First come named moves, each a turn or a mirror, each shown by rows before and after it. For each pair of rows after them, which moves, in which order, take the first row to the second? The first pair is done for you.
D:
[ 1 -1  0  3 -3  1 -5  1  6  4  3  2  1  7 -9  1 -4 -2] -> [ 5  4  2  2  2  0 -3  5  4 -2 -3  6  0  8  2 -2 -7  3]
[ -5  -8   3  10 -10   2  -6  -5   4  10   8 -11   4   0 -23   8   5 -15] -> [ 10   8   9   3  13   0   3  11  -4 -16 -18   6  -1   8  16   1  -7   8]
[  3   4  11  27   1   3   9  -2   4  -4   2  -7   5 -10  26  -5   0  12] -> [ -3  -5   8  28  -9   5   4 -10   9   6  14 -15   8 -14   9  -2   5   2]
P:
[ 15   2   7   9 -10  -7 -12  13  -7  -6  -7   7  -7  19   5   1 -15  -8] -> [ 16  -6   5  19 -16  -6  -4   5 -15  -6  -8  -6  -9   6  10   5  -4 -11]
[ -8   7  -2  -4   8  24 -12 -13  19  17  19  -7   0   1   1  -8 -10  12] -> [ -7  -1  -3   5   3  24  -6 -19  13  19  20 -17   0 -10   3  -5  -1   9]
[  4  -8   2  12  -6  15  -9 -12  11  18  21  -7   2  -3   3   7  -7   0] -> [  5   2   1   5   8  17   2 -10   6  10  11  -5  -2  -8  26   4  -2  11]
X:
[  8  14   1 -13  22   7  17   3 -16  -5  -7  -4  -2   2  23 -13  -1  10] -> [ 15  11   5 -12  11  -4   8  16 -18 -13 -15   4  -1  19   7 -12 -15   4]
[ -6  -4  -6 -14  -4  -9   5 -12  -6   7  -2   5   5   7 -29   1   0  -7] -> [-11  -2  -8 -15   4  -1  11 -20  -6  12   3  -2   3  -3 -17   0  10  -2]
[  4  11   6  -5  13   4  -4   6   4  -4  -4  10  -4   2  18  -6 -10  24] -> [  6   9   6  -5  10   2  -6   8   3  -7  -6  13  -3   6  14  -6 -13  23]
[ -3  -4   0  -2  -5   2  11 -13 -11  -6   5 -19   2 -11   6   2  24  -5] -> [  7  -8   3  -2 -17 -12  -3   2 -12 -17  -5 -10   6  10 -15   4   6 -13]
U:
[ 11  -9  -2   2  -2  -6  -8  -6  16  -2   3   5  -7  12 -13  -5  -5  -4] -> [ 16 -12  -4   4  -4 -14   4  -2   1 -12 -11  -1  -9   5  -6  -4   2  -5]
[  7   1   5   4  -4  10 -24   6  17   5   7   6   1  15   3   3 -26  16] -> [ 20 -11   4  20 -15   0 -10  10  -5 -11 -12  -8  -3   4  10   9 -16  11]
[ -3  20 -13 -11  12   8   8   7   8  -1  -5  14 -10  19  -4   0  19 -12] -> [  3   7  -8   8  -6  12  -7  -1  18   7   8  10  -9  24 -16   6  10 -17]
[-17  22   3 -16  13  -8  -6   9  -8   4  -6  10  -7   1 -15  -2   2  -2] -> [-10   7   8   5  -5  -3 -21   1   2  12   5   5  -5   7 -28   4  -8  -7]
Q:
[ -4   0   1  -2  -1   1  -3  -4   2   7   8  -6   1   1 -10   1   1  -5] -> [-5  3  2 -3  4  4 -2 -5  5  9  9 -4  1  0 -3  0  0  0]
[ -6   1   0 -11   8 -11  13  13  -5  -4  -4   1   4  -2  -3  -6   0  -2] -> [ -6  -2   0  -9   3 -13  10  13  -5  -2  -2  -1   4  -3 -10  -4   0  -6]
[  5   2   3  13 -23  -6  -4  -1  -3 -10  16  -2  -4   8 -20   2  -1 -18] -> [ -1   7   5  10 -16   4  -7  -8   9   0  27   0  -3   6 -17   0  -2 -14]

Between the rows of a pair lie two moves.
[ -8  -4   4   1   4   7  -7 -10   3  11  16  -5   3  -2  -8  -3   5  -6] -> [  1 -10   5   8  -6  -6   1  -1 -15  -5  -3  -8   1  -1  -9   1   5 -11]
X, U
[  6 -13  -3  -3 -13 -21   7   7 -16  -9 -17  -5   1   2 -11   8  -3  -7] -> [ 10  -3   1  -7   0 -17   7  12 -13 -16 -22   4   0   6   7   4 -12   6]
Q, D
[-2 -4 -2 -4  0 -5  1  9 -4 -2 -5  3 -1  1 -2 -2 -1 -6] -> [-8 -1 -2 -5  4  3 -1  0  5  8  6  2 -1 -2  1 -2  0 -3]
X, U
[ 12   4   0   9  -2   6   6   5  -6  -2 -12 -14  -7  -5  12  -2   2   8] -> [ 14   6   4   7  -5   4  -7  12   3  -3 -10  -4  -3  12  -2  -2 -14   7]
P, U
[ -1  -9  -9  11  -6  -8  -9  -3 -13  15   2   0   2  -4  -4   6  18 -11] -> [  2   6  -6  -3   7 -13  -8  13 -14  -1 -14  17   3   9   7  -1   5   1]
P, X
[ 12  10   1 -23  -5 -13   0  22  11 -16  -4   1   3  27 -16   2  -9   4] -> [  0  11 -11 -33   3 -13  21  16  -3 -12  -5 -15  -1   1  -8   4  19   0]
P, U
[ 2 -8  8  9 -7  4 -1 -1  2  5  5 -5 -1 -4  7  2 -1  2] -> [ 4 -2  8  3 -1  2  3  5 -3 -3 -5  2 -2  0 14 -1 -3  6]
P, Q
[ -5   6  -7 -14  21  -4   0  21  -5   1   0  16  -3   9   1 -15  11  -1] -> [ -1  -2   1   3  12   9 -17  10  12  10  17  18  -3  16  -4 -13   0   2]
U, Q
[  8  -2  -5  -6   3 -15  11  14 -17 -16 -23   4  -1   2   5   1  -2   0] -> [-12  14  -5 -22  22   4   2   1   8   6   3  13   1   0   8  -5  -3  10]
U, X
[ -9   5  -1  -1  13  18  -4 -12  19  13  21   6  -7 -12  21  -6   6  11] -> [-14  -5  -6   4  -1  13  -4 -15  15  20  26  -4  -6 -18   1   0  14  -4]
Q, D
[-16   8  -9  -8  18   1  -4   9   1   8  24  -1  12 -10 -24  -1   8  -3] -> [ -9   1  -3  10  12  10  -9  -2   7  11  32  -7  11 -12 -19   2   4  -1]
U, Q
[ 11   5   2  -3   1   4   9   9  -9  -6 -17   1  -8   5   0  -4  -7   8] -> [  8  10   3  -8   2   5   2  10  -2  -2 -11   6  -6  11  -6  -5 -12   7]
U, Q
[-4  0  0 11 17  0 16  6  1 -2 -3 -5 -1  8 23 -8 -6  1] -> [ -6  -9   1  20   3   4   1  -1  14  12  16  -7   3  13   1  -4 -11  -9]
U, P
[-10   9  -6 -14  17  15  10 -10  -5  -2   6  -7  -5  -2  19   2  14  15] -> [-17  11  -7 -22  13  15  -2 -10   8   9  18   1  -1   8  -1   2   6  10]
D, P
[ -7  16   8 -21  14   7 -16   2  20   9  13  24   6  22   3 -12 -14  12] -> [ 19 -13  12  26  -6   8   7 -12 -10  -9  -7  -9  -5  -7  36   0   5  13]
U, P
[ 22   2   4  -3  -4  -1   3   5 -12  -6 -13  -6  -6  -2  -1  -1 -17 -12] -> [ 15  -1   0  -7 -10   0  -3   1  -6   5  -2  -8  -3  -2 -18   0 -14 -19]
U, P
[ -3   4  -5  -8  -7 -16   0   4   2   1   1  -9   7   5 -24   6   6 -13] -> [-10  17  -6 -20  14  -6   9  -1   6   4   3  -3   4  -3   0  -1  12   1]
X, P
[ -8  15  -2 -23   0  -3 -15   9   4   6   2   9   6  10 -15  -2 -18  -4] -> [  9  -3  -1   7  -8  -1  10  -2 -22  -6 -14 -17  -3 -18  18   5   4  -1]
U, P
[ -3  -6   2  12  -7  11  -8 -18   7  11  16  -4   1  -3   1   8   2  -1] -> [ -1   3   5   8   6  14  -4 -14   8   5  11   3  -2  -1  19   3  -2  10]
Q, D
[  3  -3  -1   1  -4 -17  -3  11   2  -8  -9  -2  -5   4 -13   4   0  -4] -> [ -1  -3  -4  -2  -2 -17   0  10  -1  -7  -8  -5  -4  -1 -13   4   6  -7]
Q, U
[-3 -4  1  5 -3 -2  4  1 -7 -8 -4 -1 -1  9 11  1  6 15] -> [-10   4  -3  -7   3  -3   3   3  -4  -5  -2   4   1  12   7  -2   5  14]
Q, U
[ -2   1  -6 -11   9  -6   1   6   5  -1  -6  -7 -16   1   5  -3  23  -9] -> [  2 -11  -1   7  -5  -2 -10  -2  12   2   4 -11 -16   6  -4   1  16 -13]
U, U
[ -2   3  -1  -5   3  10   7 -14   5   7  10  -3   0 -12  11   0  12   5] -> [ 11  -2   1  -4 -11 -11  -1   8  -6 -13 -11   5   3   8  -7   2  -5  -4]
X, U
[ -1 -11   0   4 -11   0 -27 -16  19  15  11   5   1  -4 -15   1  -4  -5] -> [  8 -20  -5  14 -14  -8  -4 -14  -9  -2 -11 -12  -5 -22   3   4  14  -7]
X, U
[-19   2  -7 -14   2   0   2  -7  10  11  17   2   3  -3  -9   3   7 -11] -> [ -5  -1   4   3  -3   6 -11  -8  21   6  19  10   1  12  -1   3 -13  -1]
D, U
[ -2 -12  -6  -2 -25 -20   4   6  -5  -4  -5  -1  -4   5 -26   9   5 -15] -> [-16   4 -13 -22  -1 -13  22   0  -9   0  -4  -2  -7 -12  -4   2  23  -5]
U, X
[  4  -8   4  14  -9   5  -8  -5   3   4   1  -1   0   4  -6   2 -10  -3] -> [  3  -8  -1   9  -9  -5   4   0 -12  -3 -11  -8   0  -3  -4   3   1  -8]
U, Q
[ -1  -7  -7   7 -14   4  -5  -9   3   5   7  -9  -1  -7 -16   7  10  -7] -> [ -4   0 -13  -2  -6  -1   6  -5  -5   1   1 -10  -2 -15  -8   5  19  -6]
U, Q
[  4   1   2 -15  -4  -6   1  15  -4 -22 -16  -4   4   2   8  -3  -3   9] -> [  1  -9   0 -11 -19 -10  -3  12  -5 -15 -10 -11   8   1 -13   0   1  -4]
Q, D
[ 4 -9  7 20 -9 -1 -5 10  6 11  8 -5  0  4 -6  4  0  5] -> [ 2 -1  6 16  3  5  4  7  5 10  5 -5 -4 -4 14  0  7 15]
Q, P
[ 13   7   1  -5   6  10  11   9  -5  -8 -15   0 -19   3  23  -6  -2  10] -> [ 19  -5   0   3 -16  -1   0  15  -9 -11 -18  -3 -15  13  -5  -1  -9  -5]
P, U
